One turn sends every row of this set to another row. A few are shown first. Where does it send the rows asked after them?
rol: [1 -1 -21 -29 -22 28 -24 -15 -9 3 -8 -23 -5 -11 13]
bemo: [-13 14 15 2 15 19 -23 -18 -1 7 5 27 1 0 -8]
dit: [-6 -7 2 -7 5 20 14 -6 27 -8 23 11 30 1 9]
zumo: [16 -8 -16 -5 -17 17 38 1 14 -6 -2 0 -7 -13 10]
berog: [1 -14 -18 -27 30 1 16 -1 3 -7 -6 -17 -27 3 5]
tem: [17 3 2 -23 7 9 -4 -27 -15 10 7 -3 -38 -9 -11]
Someb: [7 -4 8 14 -1 26 -25 2 -8 -5 -3 -27 29 -9 -15]
mupad: [12 2 -20 -27 -3 19 7 -19 -14 -8 10 -5 -34 -12 -1]
muf: [-4 3 -3 -1 11 19 -32 -22 -3 1 7 31 -5 9 2]
Ses: [-18 -12 -13 -2 -13 19 -32 -8 4 -20 -3 -20 22 -10 -16]
moz: [15 -6 17 -12 13 -5 -4 -30 5 16 3 3 -33 -9 -15]
luduz: [7 -4 27 8 0 14 -12 -8 41 9 -16 -22 14 -21 -5]
nuse: [3 -3 16 -20 3 7 -39 -30 7 18 -8 -20 -10 -14 -8]
Kebo: [18 -4 -16 -9 6 35 -9 -8 -4 -9 22 12 13 11 21]
buduv: [4 -9 2 -1 34 -7 11 4 9 9 -23 -5 -27 2 -2]
Saman: [10 -6 12 9 -14 22 2 3 38 3 -18 -22 23 -21 8]
kur: [6 -3 -11 -9 7 33 5 -5 13 -18 27 9 25 4 18]
dap: [5 -5 28 -4 6 6 -31 -22 26 17 -11 -19 1 -18 -12]
sufe: [3 -3 -4 -32 -10 19 -39 -26 -8 16 -7 -22 -11 -11 2]
zoma: [10 -4 -30 -21 -17 19 23 -9 0 -15 3 -1 -22 -12 7]
gok: [13 -1 22 13 11 9 23 -6 32 -5 -2 -2 -9 -23 -14]
Tel: [2 -4 -24 -19 -28 32 -6 -2 8 -3 -11 -23 7 -14 18]
maf: [-2 -34 -3 -4 -12 -5 -34 -16 12 5 -4 -11 25 1 -10]
Kigir: [11 -4 23 4 17 -5 6 -21 28 4 -2 5 -21 -18 -21]
kabem: [-1 -13 -17 -25 21 1 27 8 3 1 -6 -15 -18 3 9]
viv: [12 -18 4 9 -17 13 -19 0 -10 17 -11 -15 36 2 -1]
kudi: [-3 -4 -8 -16 23 6 37 16 1 3 -12 -17 -12 -2 5]
kog: [11 -21 5 -5 -11 7 -24 -11 -16 20 1 -21 31 5 -6]
Noki: [-7 -30 -14 0 -22 1 -26 -7 6 3 -12 -6 28 1 -4]
seru: [8 -5 -11 -17 39 4 7 1 -2 -6 -5 -19 -33 2 -1]
Delu: [12 -3 -16 -8 6 24 -24 -16 -8 -2 12 24 1 16 18]
Gisi: [12 -6 0 -9 40 -1 5 4 -3 5 -14 -14 -31 2 -2]
Pulid: [-11 1 -2 -5 26 6 31 15 10 -4 -19 -13 -16 -7 -4]
Pel: [-8 -5 0 2 31 -4 21 9 16 1 -25 -5 -22 -4 -5]
gita: [-12 -2 20 0 7 15 9 -8 22 10 17 19 30 2 1]
visi: [-1 -2 3 -1 -6 26 -26 -3 -19 -3 5 -31 26 -6 -17]
rusit: [6 -9 -9 -2 -26 29 5 6 25 -2 -17 -22 18 -19 17]
fupem: [-14 10 26 5 14 16 -4 -12 7 13 11 22 18 -1 -10]
duzeg: [18 -2 5 9 -4 18 38 4 23 -3 -4 -4 -2 -20 0]
mapan: [-8 -18 -4 8 -3 11 -38 -9 14 -20 -2 -19 20 -10 -19]

dap moves to rusit
Kigir moves to zumo
Ses moves to maf
Where do these go?
Kebo moves to bemo
kabem moves to Gisi

One turn sends every row of this set to another row. A few are shown first. Where does it send the rows asked after them?
tav: [-25 -25 -9 0 -5 -8 15 7 7 5 -6 7 10 22 -6 4 -21 -3 17 -2 -22 6 -17 -18 -7 -10 16 -19 17 -10 19 -36 2 2 -4 -2 -7]
bos: [2 39 0 -6 11 3 -24 -1 -6 -6 -15 -1 -1 -22 -2 6 22 -31 -11 5 8 2 1 9 2 -5 -21 26 -18 10 -14 2 12 3 21 -19 -2]
Nufi: [-19 -28 -8 -3 4 -13 20 11 2 8 6 4 16 18 -8 0 -24 -1 13 -13 -31 8 -11 -15 3 -14 18 -26 28 -11 15 -34 5 6 -7 -7 -4]
pinap: [-25 28 -12 -2 3 4 -17 6 -7 -18 -16 -10 -7 -22 -15 16 9 -24 -5 4 -7 10 -16 -7 0 -4 -25 13 1 -12 7 -11 12 5 16 -27 -16]
dofer: [-11 4 -8 9 8 -22 -3 -5 13 -14 22 3 18 10 -36 8 -24 -16 3 -8 0 -17 -13 1 28 -5 23 -13 -1 -26 14 -12 7 16 -13 18 -14]
boti: [35 10 25 5 26 -3 31 -3 10 -11 32 4 -7 -11 17 -19 23 27 1 5 29 10 -2 5 19 -1 -2 17 -15 1 -10 12 6 1 12 -1 24]
Pobi: [33 14 28 -2 38 -3 11 5 4 8 34 1 7 -17 20 -6 21 15 -10 -17 19 9 12 -9 27 0 19 10 -7 15 -16 20 9 9 1 11 19]
Naba: [24 18 19 -16 36 -1 5 6 1 17 4 2 14 -13 10 -10 11 17 -20 -12 13 24 20 9 12 4 27 12 -19 19 -18 24 18 -2 1 23 19]
vira: [-16 -30 -2 9 -2 -11 26 8 9 0 11 5 7 26 -1 8 -17 -4 24 -12 -19 0 -15 -23 10 -8 8 -16 26 -17 18 -33 6 4 -1 -13 -5]
neru: [-13 -3 1 6 7 -23 -5 -5 -6 -13 7 7 19 -4 -35 -15 -34 -13 -6 -17 -19 -15 2 8 10 -2 13 -26 2 -24 13 -3 4 22 -14 4 -21]
ded: [4 0 23 8 -1 11 33 12 8 -9 -6 15 -5 -24 18 -16 20 30 0 2 21 13 -9 5 2 1 -4 28 -21 6 -13 13 -12 -8 16 2 11]
gep: [-14 -24 -4 2 10 -16 20 9 10 7 7 0 12 28 -11 8 -22 -3 17 -8 -16 4 -11 -19 8 -13 17 -19 25 -13 23 -32 14 2 -5 -5 2]
tivaf: [-12 -27 -11 1 4 -11 26 4 13 4 8 -1 13 25 -10 11 -21 -5 12 -7 -14 9 -11 -19 1 -13 20 -17 25 -12 22 -31 8 2 -8 -5 2]
bep: [-27 -4 -3 16 -6 -17 15 -8 -5 -25 5 7 9 -3 -38 1 -27 -10 11 -2 2 -7 -18 15 13 6 -2 -1 -6 -40 15 -13 13 9 -1 -3 -22]
muk: [-5 23 -2 11 -5 18 -10 -2 -5 -15 11 -13 -6 -7 0 14 12 -20 17 -14 -5 -12 -19 -15 24 -2 -32 4 11 -23 -6 -8 10 16 12 -26 -20]
serur: [30 0 30 9 21 -5 35 1 16 -7 21 5 -3 -16 20 -12 24 27 4 -2 38 6 -2 -1 17 3 -6 15 -8 1 2 15 4 5 12 -2 25]
Fila: [22 44 3 -10 25 -9 -25 -4 1 -1 6 -13 1 -26 -6 8 21 -36 -20 -7 1 -1 6 3 23 -8 -7 9 -2 12 -12 5 16 14 15 -23 5]
nevat: [38 5 25 2 27 -8 21 10 14 10 32 4 9 -9 8 -5 17 17 -12 -12 18 6 11 -10 25 -1 25 10 12 12 -11 24 1 6 0 13 21]
bita: [-15 -5 -2 30 0 -18 9 -6 -6 -13 33 11 18 -3 -26 12 -24 -13 15 -13 2 -20 -13 4 26 1 5 -7 8 -37 10 -10 -4 17 -6 -1 -20]
Bapi: [-13 -30 -2 3 -3 -8 28 4 9 2 9 3 6 25 -1 8 -21 1 22 -16 -13 4 -17 -19 1 -10 13 -14 25 -14 20 -34 7 5 -4 -12 -3]
zusak: [-24 -28 0 2 -2 -13 26 14 5 -4 -1 3 3 20 -6 2 -17 0 20 -4 -18 11 -19 -15 1 -7 5 -18 22 -15 25 -35 7 3 1 -16 -8]
binup: [12 39 6 2 8 3 -17 -2 -10 -12 5 1 -9 -30 1 7 31 -27 -4 -8 5 -4 -3 5 19 -2 -27 20 -4 4 -15 3 2 10 23 -34 -1]
Mura: [10 5 18 3 6 9 25 5 6 -13 15 16 -12 -21 18 -17 20 27 0 8 21 14 -8 10 1 -1 0 30 -28 8 -14 17 -14 -6 15 6 10]
mozod: [20 40 3 3 13 5 -26 -7 2 -1 10 -5 -3 -17 5 13 28 -36 3 -8 18 -10 0 -6 27 -7 -13 19 -7 8 -15 0 8 6 14 -17 5]
gasob: [38 8 22 1 32 -9 12 3 10 6 42 6 8 -11 14 -10 14 16 -11 -4 15 9 14 -5 21 -5 19 14 -3 15 -18 27 2 6 5 15 24]
gevom: [7 28 -10 -13 18 1 -25 7 -4 -2 5 -20 8 -12 -24 13 3 -30 -13 -15 -28 3 0 -10 24 -7 1 -7 19 -4 -8 -1 22 24 4 -19 -13]
gove: [3 11 22 3 5 14 20 5 2 -2 5 12 -5 -30 25 -6 26 27 2 -5 25 17 -3 12 7 2 -1 29 -31 7 -15 13 -10 -4 12 8 10]
Tep: [7 -3 19 -9 15 -2 19 9 -8 7 -15 19 9 -33 10 -23 6 27 -22 1 4 20 3 15 -16 2 1 17 -16 23 -11 22 -6 -3 10 9 15]
lel: [13 42 3 -10 11 11 -32 -5 -13 5 -4 1 4 -19 0 1 19 -30 -12 -13 -6 -5 8 0 12 -5 -9 15 -6 17 -27 11 4 10 15 -13 -5]
bago: [32 12 9 -17 27 -2 10 2 4 12 7 8 15 -5 2 -18 6 16 -23 -3 4 18 16 12 8 -4 27 12 -17 25 -23 25 8 4 4 21 18]
nogob: [24 17 27 2 27 0 28 -1 9 -5 22 -1 -4 -25 23 -6 34 26 2 -6 39 15 1 7 23 -2 -1 15 -18 -3 -6 11 10 5 10 -1 22]
Nuku: [-22 -30 -2 1 -6 -9 31 7 11 -7 1 3 4 19 -3 5 -22 1 16 -9 -19 14 -18 -14 -7 -9 12 -19 21 -12 26 -33 3 6 0 -13 -2]
ruz: [3 29 -9 5 21 -5 -28 -5 10 -4 15 -22 1 -1 -11 27 6 -34 10 -4 7 -12 -4 -27 26 -9 -9 7 13 -16 6 -12 27 13 4 -10 -5]
vibak: [-27 -10 1 14 -7 -11 -6 -1 -5 -19 1 16 11 3 -32 -1 -33 -16 3 -13 -7 -13 -7 -2 -1 4 13 0 -11 -22 6 -8 -2 5 -8 12 -32]
gozi: [34 3 16 -17 25 0 12 4 5 22 -2 8 23 -7 4 -17 3 20 -20 -9 5 16 14 8 9 0 26 9 -5 24 -17 26 15 2 4 23 20]
Gofu: [-15 -29 -4 -2 1 -7 19 4 6 7 2 3 16 24 -4 4 -25 4 9 -16 -24 9 -11 -12 1 -14 19 -24 28 -7 20 -32 2 10 -7 -8 -1]
Bamu: [5 9 24 -10 23 3 11 5 -15 11 -7 13 7 -35 16 -16 11 28 -18 -8 6 28 10 21 -7 2 6 13 -24 18 -22 23 6 -2 10 7 9]
sev: [-12 20 -16 -10 5 10 -40 -6 -11 9 -20 -10 10 -9 -10 9 -2 -28 -2 -11 -24 -7 -5 -13 -3 -4 -12 2 1 -4 -13 -4 18 11 2 -2 -20]
koga: [-26 -29 -6 0 -2 -9 21 4 8 2 -6 4 13 23 -5 3 -22 -2 15 -10 -19 8 -16 -18 -8 -13 16 -18 18 -7 21 -32 2 3 -5 -3 -3]
ridi: [17 4 16 -8 21 -1 12 2 -8 1 -1 16 6 -29 12 -29 8 27 -22 3 0 20 4 12 -16 0 2 16 -22 21 -19 22 -4 -1 11 6 12]

Fila moves to mozod
Nufi moves to gep
Where do these go?
gasob moves to boti
gove moves to Bamu
ruz moves to muk
dofer moves to bita

